rotation ticks, each row followed by its count of ticks
The counts run from 0 to 338.
[140 145 152 109 143 114  71 153 122 115 121  54 147 154 147  95 124 168
 109]	189
[169  88 163 130 154 167  91 184 137  92  59 162 113 147  88 131 138  88
 128]	19
[120 115 169 128 100 151 155 137 156 109  77 126 162 185  80 124 125 133
 159]	42
[112  65 144 177  83 140 154  97 122 146  88 126 169 180  72 116 130 121
 107]	262
[ 78  83  79 124  86  81 143 138 109 141 143 189 133 136 121 176 100 166
 130]	218
[168 124 183 157 144 121  71 124 138 135 134 120  89 121 120 127 139 169
 117]	233
[119  71 142 147 153 143 112 117 115  81 167 159 117 138 158 106 117 150
 161]	123
[ 86 149 191 149  99 139 105 152 135  83 112 103 167 113 157 134  90 115
 129]	302
[ 82 117 112 159 113  81 152  67 155 151 156 119  85  93 133 153 125 109
  76]	211
[139 162 146 151 147 156 198  86 164 101  93 135 116 119 135  84 124 130
 168]	50
[116 122 122 117 124 127  57  87 139  89 143 146 107 110 170 152 133 181
 168]	124
[151 102  71 133 125 106 170 107 108 185 125 138 146  92  91 135 152  91
 126]	268
[ 66 131 121  84 119 136 146 106 151  75 163 129 138 143  91 182 136 114
 159]	154
[163 139 164 212 142 114 135 121 108 126 132 130  81 141 138 102 134 133
 191]	294
[128 131 187 139 115  98  72 177 114 114 131 117 155 146  82 142 170 114
 128]	239
[ 93 118 109 138 102 129 178 172 107 140 113 104 182 141  69  75 107 108
 115]	311
[172 134 132  99 131 135  87 159  85 141 134 149  89 115 102 162 175 130
 177]	178
[116 144 108 111 112 127 173 153 174  93  68 144 139 129 112  99 103  85
 136]	45
[134  93 119  96 134 137  47 139 143 110  54 110 112 145  68 116 146 143
  79]	283
[ 81 117 150 159 116 101 109 163 131 117 165  66 193 100 204 123 122 132
 138]	34
[142 156 104 121 130 125 123  98 157  95 180 175  59 116 100 106 166 131
 109]	117
[104 171 135  81 113 145 113 160 153 171  96 135 140 149 100 164 114  73
 128]	198
[127 121  44 129 129 102 121 135 107 172 119 156  75 158  92 110 143 113
  95]	225
[121  90 161 115 126 149  79 122 114 111  93 191  82 141 131 171 116 119
 124]	173
[136 143 129 133 111 155 176 113 142 131 155 104 124 152 129 107  88 178
  60]	103
[139 144 139 131 112 118 149 106 128  76 163  72 168 169 136 126 119  86
 209]	92
[112 124  91 138 157 103 108  94 126  99 108 114  81 113 151 108 125 160
 174]	7
[139  96 120 149 114 100 154 144 137  82 131 170 209 122  46 138 107 103
  90]	329
[191 127 141 179 121 115 136 167  98 138 139  98 101 121 117  99 108  80
 139]	293
[129 105 170 145 132 136  59 162  84 165 125 172 131  82 177 171 105 124
 123]	236
[164 101  87 171 173  88 131 102 134 135 120 144 114 132  88  97 105 153
  89]	10
[153 175 129 110 171  98 136 160  99 157 196  82 120 107 155 122 144 132
 123]	183
[189 122 116 191 140 121 209 101 129 137 114 142 125 125 140 126 130 137
 105]	53
[121  95 154 134 161 112 110 158  77 122 157 157  89 136  89 150 153 122
 168]	177
[169 110 113  94 115 154 134 127  73 104  93 151 118 173 100 197 120 163
 179]	110
[164 114 203 153 172 131 180  53 191  82 140 129  78 109 129 141 114 126
 131]	55
[ 63  78 107 140  88 104 155  44 147 119 166 165  97 109 103 134 132  94
 160]	271
[156 110 104 146 134 132 151 105 165 103 172 156 137 113  67 155  90 143
  99]	59
[137 175 158 205 149 102 142 143  92 126 155 112 155 104 166  97 104 106
 186]	29
[ 85 121 177 156 111 131 187  68 132 114 215 114 124 145  90 130 139 114
 176]	208
[173 101  90  73  98 120 117 143 127 106 121 161 129 112  43 125 184 123
 136]	332
[154 142  58  89 159  75 109 157 124 124 109 138 146 122 139  92 139 122
 136]	70
[120 146 155 112 141 147 178 134 125 135 137 144  99 109 148 140 165  48
 153]	204
[129 130 159  83 121 139 125 154 136  87 119 158 192 121 109 119  84  88
 177]	87
[112 163 209 135 164 168 103 195 116 115 129 157 152 127 142 152  50  88
 131]	82
[102 135 169 127 168 130  93 157 142 156 124  81 125 168 148  98 104 136
 152]	190
[148 128 125  87 138 136  49 145  92 119 130 150 132 139 141 143 118 208
 149]	129
[136 153 126 138 123 160 147 117 156 151 169 171  71 165  85 132 140 180
  71]	171
[140 195 127 128 110 147 145 153 126 127 177 102 155 127 107 113 136  74
 108]	90
[157 146 104 122 116 117 207 148 110 157  98 125 152 146 140  90 111 118
 137]	47
[151 141 171 152 148 147  81 124 123 132 107  87  96  63 179 147 163 106
 128]	296
[145 167 148 134  85 135 177 156  76 197 155 110 151 129 121 145 174  86
 151]	201
[ 64  77 134 182 154  76 174 117 153 131 172 123 135 142 107 141  87 132
  56]	212
[104 108 135 152 112 122 102 160 103 137 133  94 193  83 180 123 130 129
 138]	304
[111 123 138 128  71 122 135 140 164 123 156  83 176 141  63 106 144 115
 128]	306
[123 161 113 114 110 116 148 142  99 139 151  55 145 124 194 103 154 151
 149]	250
[167 150 150  76 130 125 141 162  82 134 141 116 135 145 132 117 137 164
 134]	134
[108  77 114 183 146 150 152  45 167 145  78 157 109 143 168 168 112 142
 128]	321
[133 104  79 118 107  69 129 107 121 119 136  90  59 106  73  67 150 110
  97]	5
[117 137  76  97 146 126 156 114 111 155 152 216 114 122  89 138 129  64
 110]	113
[ 96 174 181 107 114 124 137 108 196  99 132 100 182 112 135 182 160 132
 124]	148
[189 152 173 155 147 143 157 154 142 154 152 136  87 145 121  84 118 103
 125]	140
[168 129 161 110 138 132  72 157  93 148  70 151  97 155  74 120 144  89
 181]	289
[106 131 119 111  73 149  97  88 184 106 129 107 113 116 108 157 148 181
  97]	215
[ 97 104 125 122  92 123 124 106 148 157 147 127 141 135 126 164 124 211
 114]	214
[139 102  92 136 159  96 116  74 115 115 145 194 109  77 171 159 108 146
 158]	119
[119 123 137  92  76 170 162 111 113 147 189  94 203 127 119 179 167 175
 125]	152
